Each named move below is a turn or a mirror, shown by a few rows before and after it. Which moves, in which order, take the first row of each later pair to the second? The first pair is answered.
mosiv:
[-0.84  1.83 -0.59  1.12  1.85 -1.59  1.85  0.09  2.79  0.93] -> [-0.71  3.50  0.42  0.79  1.00  0.31  2.66 -0.39 -1.08  0.88]
[-1.98  1.31 -1.51 -1.59 -2.57 -1.30  0.94 -1.86  2.94  3.11] -> [-1.92  2.62 -0.83 -1.81 -3.18  0.43  1.43 -2.03 -0.48  2.88]
[-0.08  2.49  1.33  1.13  1.58 -1.04  4.50  0.09 -3.82 -4.60] -> [-0.12 -0.52 -0.41  1.94  2.88 -4.70  2.97  0.93  2.57 -4.29]
[ 1.27  0.49  0.17  0.58 -0.05 -1.32  5.61 -0.73  0.81 -3.79] -> [ 1.24  0.41  0.20  0.73  0.14 -1.48  5.55 -0.78  0.93 -3.49]
vazo:
[ 0.76 -3.22  0.37 -1.87  1.44 -0.03  2.44  1.06 -0.35 -0.42] -> [ 0.05 -0.66  0.96 -0.04  2.49  1.20  2.96  0.36 -2.72 -1.26]
[ 0.35  3.36  0.13  1.86  1.89 -0.64  4.40 -0.27 -0.22 -1.29] -> [ 1.83 -1.07 -0.90 -2.07  0.45 -2.50  3.66  0.68  3.47  0.14]
[ 0.77  0.85 -0.82 -1.87 -0.89 -0.50  2.17 -1.41  1.16  0.07] -> [ 0.49  2.20 -0.51 -0.89 -0.30 -0.06  2.30 -1.78  0.23 -0.31]
[ 0.41  0.56 -1.68 -0.34 -0.75 -1.60  0.66 -0.72  2.17  1.09] -> [-0.06  2.89 -0.90  1.34 -0.19 -0.79  0.70 -1.33  0.61  0.42]
zis:
[-0.35 -0.57  0.61  0.03  1.90  0.23 -0.41 -1.59  0.29 -1.01] -> [ 0.01 -0.50  0.68  0.04  1.30  0.38 -0.75 -2.06  0.39 -1.35]
[-2.16  1.05  0.84  0.81  3.52  0.03  1.05  1.41 -0.22  1.49] -> [ 0.00 -2.33  1.52 -0.03  1.95  0.17  1.75  1.01 -1.71 -2.41]
[-0.88  1.91  0.38  0.36  0.46  0.62 -0.55  0.15 -0.23  2.02] -> [-0.37 -0.30  1.40 -0.21  1.83  0.45  0.71  1.19 -1.34  0.90]
[ 2.16 -0.41 -1.35  1.23 -3.50 -0.73 -0.51 -1.35  2.61 -2.65] -> [-0.54  2.37 -1.44  1.50 -1.12 -0.93 -1.23 -0.15  4.21  1.81]
kinu:
[-0.91 -0.72  1.16 -1.99 -0.35  1.71 -1.96  0.47 -3.20  1.98] -> [-1.16 -2.53  1.69 -0.40  2.79  0.28 -0.89  1.66 -2.04 -0.17]
[-1.74  3.26 -0.64  2.96  2.73  1.99  1.99  0.98 -3.65  3.78] -> [-1.24  2.06 -0.46  6.06  3.40  1.50  0.96  0.43 -3.09 -0.19]
[ 1.30 -1.19 -0.37  2.13 -0.13 -0.38 -1.68 -0.35 -1.99 -2.78] -> [ 0.61  0.76 -0.47 -2.08 -1.70  0.79 -0.47  0.20 -2.99  2.68]
Then:
Between the rows of a pair lie 2 to 3 moves.
[-0.43  1.44  0.95 -0.25 -1.69  2.72 -2.13 -0.92 -4.41 -1.75] -> [-2.67  1.32  1.13 -0.56  4.13  1.09  0.62  1.88 -2.12  1.43]	zis then kinu
[-0.42  0.69  0.91 -2.80 -0.45  0.92  2.63  2.55 -0.44  0.42] -> [-1.02  2.47  0.97  0.07  1.10  0.96  2.68  2.23 -0.57 -0.33]	mosiv then vazo
[ 0.69 -2.24 -0.76 -2.70 -1.33 -0.77  2.37  0.27  0.97 -1.24] -> [-0.42  1.25 -1.92  1.02 -1.44 -1.22  0.32 -1.53  2.82 -1.38]	zis then vazo then mosiv
[ 1.18 -2.57 -1.22  0.27  0.15 -1.23 -2.40  0.19  3.49 -1.81] -> [ 0.51 -2.95 -0.84 -0.10  2.08 -1.27 -1.71  1.40  3.31 -0.95]	zis then zis then zis
[ 1.26  0.03 -1.10  1.22  0.36  0.23  1.51 -1.66  0.22 -3.53] -> [ 1.39  0.93 -1.24  1.19 -0.73  0.55  0.90 -2.08 -0.20 -3.19]	kinu then kinu then kinu
[-1.66  1.03 -0.83 -1.68  3.55  0.04  0.66  1.09  1.66  1.56] -> [ 0.90 -0.27 -1.27 -4.35 -1.44  0.64  1.78 -0.47  0.25 -0.06]	zis then zis then kinu
[ 0.12 -1.45  0.83  0.10 -1.18  1.48 -2.15 -0.62 -0.47 -1.32] -> [-0.29 -2.59  0.94 -1.79  1.15  0.93 -0.01  0.96 -0.17 -0.10]	zis then kinu then zis
[ 2.61  2.58 -0.68 -0.47 -6.47 -0.15  0.19 -2.51  1.25  0.84] -> [ 0.06  3.34  1.07  0.97  2.92 -0.81  6.25  0.62 -0.03  1.23]	kinu then vazo
[ 1.93  2.04 -0.76 -2.17 -3.56  0.72  3.68 -2.31 -1.83 -1.13] -> [ 2.04 -1.12 -1.26  1.12 -1.19 -1.80  2.42 -1.65  2.04 -4.60]	kinu then kinu then mosiv
[-0.59  2.25 -0.03 -0.33 -1.93  0.89 -2.24 -0.90  2.25  2.22] -> [ 1.64 -1.90  1.07 -1.48 -2.84  1.30 -0.43 -0.62  0.24 -2.18]	zis then zis then zis
[ 1.24 -2.62  1.82 -3.78 -0.34  2.35 -0.74  2.21 -4.67  1.71] -> [ 0.92 -1.30  0.68 -5.09 -0.84  0.83  1.09  2.20 -2.24  4.38]	kinu then zis then kinu
[ 3.23 -1.90 -0.38  1.17 -2.49 -0.92  1.79 -2.38  0.77 -6.46] -> [ 0.21  5.38 -0.84 -2.40 -2.54  0.88  3.10 -2.05 -1.18  3.31]	kinu then zis then vazo
[-0.08 -0.68  0.85  1.17  3.54 -0.28  3.83  2.53  0.35 -0.63] -> [ 0.46 -2.28  0.53 -0.76  2.46 -0.40  3.73  2.93  1.20  0.10]	mosiv then vazo
[ 0.09  0.48  0.45 -0.66 -1.36  1.27 -0.76 -1.23 -1.21 -1.76] -> [-0.14 -0.13 -0.60 -2.32 -1.22 -0.31 -0.55 -0.59  1.74  0.63]	mosiv then kinu
[ 0.30 -1.33  1.34  2.07  2.37  1.05 -0.76  0.37 -2.72 -3.58] -> [-0.52 -0.80  1.48 -1.30  3.89  0.88  1.60  1.90 -2.70  0.99]	kinu then kinu
